D: a few groups of rows, each row roughly a mix of its group's hidden directions; one row fits no group:
D (68 x 10):
[[ 0.50  0.89  2.41  0.45 -0.25 -3.56  2.94 -0.88 -0.84 -2.24]
 [-1.96 -1.35  0.99  0.21 -2.52  3.00 -2.86 -0.87  1.72  0.99]
 [-2.61 -0.27 -0.94 -0.35 -1.34  3.73  0.96 -2.70  1.59 -0.80]
 [ 0.59  0.58  3.63 -2.26  0.72 -2.68 -1.46  0.62 -1.85 -1.53]
 [ 1.56  0.44  0.94  0.69  1.21 -2.68  3.89  0.59 -2.19 -1.41]
 [ 0.14  1.45  4.86 -1.42 -1.69 -0.61  0.55 -1.11 -0.26 -1.55]
 [ 0.19 -0.15  1.90 -3.61 -0.36  3.41 -0.90  1.60  0.30 -1.75]
 [ 0.48  1.34 -3.10 -0.31 -1.23  2.62 -0.34  0.98  2.04  3.10]
 [ 0.50 -1.38  0.52 -0.30  4.27 -1.64  2.46 -1.01 -0.93  1.89]
 [ 0.72  0.28  2.55 -3.49  0.14  1.26  1.13  1.57 -0.39 -3.19]
 [ 1.19  1.11 -2.29  1.43 -0.70  4.36 -1.64  0.39  0.69  1.49]
 [ 0.28 -0.16 -1.39  2.68  0.52 -4.01  2.77 -0.53 -0.68 -0.97]
 [-1.28  1.41 -0.98 -0.02 -1.28  0.22 -3.00  0.40  3.65  2.50]
 [-1.31 -1.25  1.60  1.01  0.44 -4.38  1.23 -0.52 -2.43 -1.03]
 [-0.68  0.29  3.98 -1.80  1.42 -2.37  2.01 -1.67 -0.15 -0.94]
 [ 2.63  3.14 -0.53  2.60 -2.20 -1.81  0.24  0.16 -1.70  0.21]
 [ 1.79  0.80 -1.29  0.78 -1.06  4.09 -2.40  0.25  2.05  0.98]
 [-3.95  0.74  0.56  0.61 -3.75 -0.81  1.02 -0.25 -0.83 -1.26]
 [-2.82 -1.48  0.93  1.93 -3.01 -0.34 -0.14 -2.96  0.85 -1.24]
 [-2.85 -1.56  2.50  1.50 -1.50 -1.02 -0.46 -3.02  1.62  0.78]
 [ 4.16  0.58  0.58 -0.91  1.25 -0.51 -2.37  2.46  1.30  1.01]
 [-2.99 -2.54  0.20  2.57 -0.81 -1.63  0.17 -2.52  1.67  0.66]
 [-2.20 -3.32  1.62  0.81  3.05  0.94  0.82 -1.93 -0.13 -1.11]
 [ 0.69 -0.62  2.50 -1.07 -2.55 -1.68 -2.00 -0.21  3.56 -0.83]
 [ 2.05  1.88  1.70 -0.73 -0.37 -2.05  2.62  0.96 -1.57 -3.04]
 [ 1.86  3.06  0.59 -3.16  1.04  0.66 -1.86  2.02 -1.66 -0.17]
 [-0.42 -1.36  1.45 -1.91  0.84 -0.98  2.94  0.95  0.00 -4.00]
 [-1.04 -0.17 -1.08 -1.48  0.76  4.25 -3.22 -0.29  0.83  0.85]
 [ 1.59  0.34 -2.65 -2.37  3.22  1.57 -0.05  2.42 -0.87  0.45]
 [ 1.37 -0.85  1.43  0.09  1.25 -1.48  3.19 -0.08 -3.33 -2.31]
 [ 2.29  1.91  0.19 -2.72  1.39  1.62 -0.24  1.48 -3.24 -1.16]
 [ 1.25  0.29 -0.52 -0.69  4.15 -0.89  1.62  1.36 -3.17  0.15]
 [ 0.10 -0.51  1.39  1.65 -2.42 -4.67  1.41 -0.29  0.40 -0.35]
 [ 1.15  0.67  2.99 -1.58  1.97 -2.45  0.85  0.79 -2.65 -1.87]
 [ 0.29 -0.61 -3.64  1.09  1.82  1.94  1.18 -1.31  0.02  3.14]
 [-0.45 -1.94  1.83 -2.14  1.69  2.50 -1.92 -0.90 -2.45 -1.85]
 [ 0.74  0.55 -0.43  1.12  1.99 -4.17  3.05 -0.58 -1.13 -0.59]
 [ 0.94  1.24 -1.14 -3.64  2.88 -0.08  2.05  2.05 -0.08  1.14]
 [ 0.18  1.70  2.74 -2.05 -0.94 -2.98 -3.07  1.02  0.34  0.06]
 [ 0.92  0.07  1.59 -3.11 -0.58 -3.47 -0.03  1.53  2.64  0.47]
 [ 1.62 -1.24  0.40 -0.81  3.14  3.46 -0.31 -2.22  0.88 -1.52]
 [ 1.12 -0.61  1.52  0.59 -3.21 -3.94  0.97 -0.14 -1.45 -1.32]
 [-1.39  2.69 -0.57  1.05 -3.69  0.45 -0.80  2.84 -1.34  0.19]
 [-0.60 -1.52  0.73  2.73 -0.46 -3.49  3.25 -0.91  0.60 -0.41]
 [-1.00 -0.01 -0.87  2.70  2.45 -1.18  3.65 -0.19  2.03  1.01]
 [-0.06  1.28  4.58 -1.18 -2.77  0.75 -0.64 -0.96  0.12 -1.15]
 [ 1.63  1.77 -0.25  0.77 -2.71  2.29 -3.01  2.08  1.48  0.61]
 [-2.06 -1.05  1.48  2.83 -3.37 -0.64 -0.82 -2.27  1.33  0.19]
 [-0.45 -0.62  0.38 -1.80 -1.58  4.38 -2.67  1.15  0.96 -0.04]
 [ 2.41  1.72 -0.27  1.06 -1.94 -0.42 -2.76  3.27  0.39  1.61]
 [ 0.70  0.83  0.55  0.34  2.21 -4.11  3.05 -0.76 -1.14 -0.59]
 [ 0.55 -0.84  1.66  1.52 -1.21  3.05 -2.52 -2.05  1.25 -2.45]
 [-2.72 -0.38 -1.56  2.90 -2.36 -2.03  1.05 -0.76 -1.52  1.69]
 [-0.63 -2.38 -0.76  3.17 -0.43 -1.17  3.80 -1.42  0.24 -0.45]
 [-1.94 -1.17 -1.99  0.76 -0.49  3.21 -2.03 -1.06  2.63  1.62]
 [-1.90 -0.14 -1.69  1.20 -3.30 -2.42  0.53 -0.14  1.27  2.89]
 [-2.14 -0.41  2.90  1.52 -1.21 -1.64 -0.50 -3.36  1.05  1.64]
 [ 0.92  1.13 -0.39 -1.61  0.40  5.05 -0.92  0.02  1.61 -1.01]
 [ 1.89  2.11 -2.64  3.39 -1.33 -1.28 -0.65  0.05 -1.12  1.85]
 [ 1.55  0.69 -2.13 -2.50  3.46  1.43  1.59  1.08  0.17  1.88]
 [ 1.38  0.33 -0.61 -2.02  4.53  0.36  1.83  0.97 -1.89  0.02]
 [-1.24  0.08  0.92  2.59 -1.39 -3.51  0.01  0.94 -3.23 -0.51]
 [-0.54 -0.57 -3.10  3.06 -0.33  0.98  2.93 -0.57  1.90  1.33]
 [ 0.27  0.93 -1.76  4.01 -2.28 -0.97 -1.39 -1.19 -0.05  2.31]
 [-1.68 -0.57  0.02 -1.07 -1.27  1.92 -4.42 -0.62  2.04  1.14]
 [-0.04  0.02 -1.70 -1.50  1.45  4.96 -1.64  0.00 -0.57  0.26]
 [-0.12  0.06 -2.73  3.10 -1.81 -0.83  2.68 -0.22  2.14  1.45]
 [-1.71 -0.59 -1.04  3.40 -3.44 -1.72 -0.62 -0.88 -0.04  1.75]]

which group is each row in? (one row of each group first):
[-2.56 -1.53  1.73 -0.83 -0.30  2.17 -2.49 -1.82  1.79  2.20] | S
[ 2.56  0.64 -1.52 -0.85  4.06  1.89  0.42  1.30 -1.47  0.94] | K
[-0.14 -1.25  2.24  1.46 -0.76 -4.40  2.09 -0.62 -0.44 -1.15] | E

[-2.08 -1.17  2.33 -0.69 -1.28 -4.18  1.09 -0.95  0.18 -1.47] | K
[ 0.33 -1.43 -3.89 -0.03 -0.20  2.97 -1.04  2.66  0.36 -0.73] | S
[ 1.70  0.85 -1.10 -2.52  3.97 -0.75  1.71  1.60 -1.37 -0.28] | S
[-1.76 -2.12 -0.13  2.92 -2.61 -1.62  1.39 -0.83  1.05 -2.36] | S
[ 0.28  0.90  0.56  1.78 -1.84 -4.65  1.77  0.44  1.37  0.57] | E
[ 1.85  1.51  0.03 -3.13  0.54  3.37 -1.59  2.19 -0.72  0.10] | S
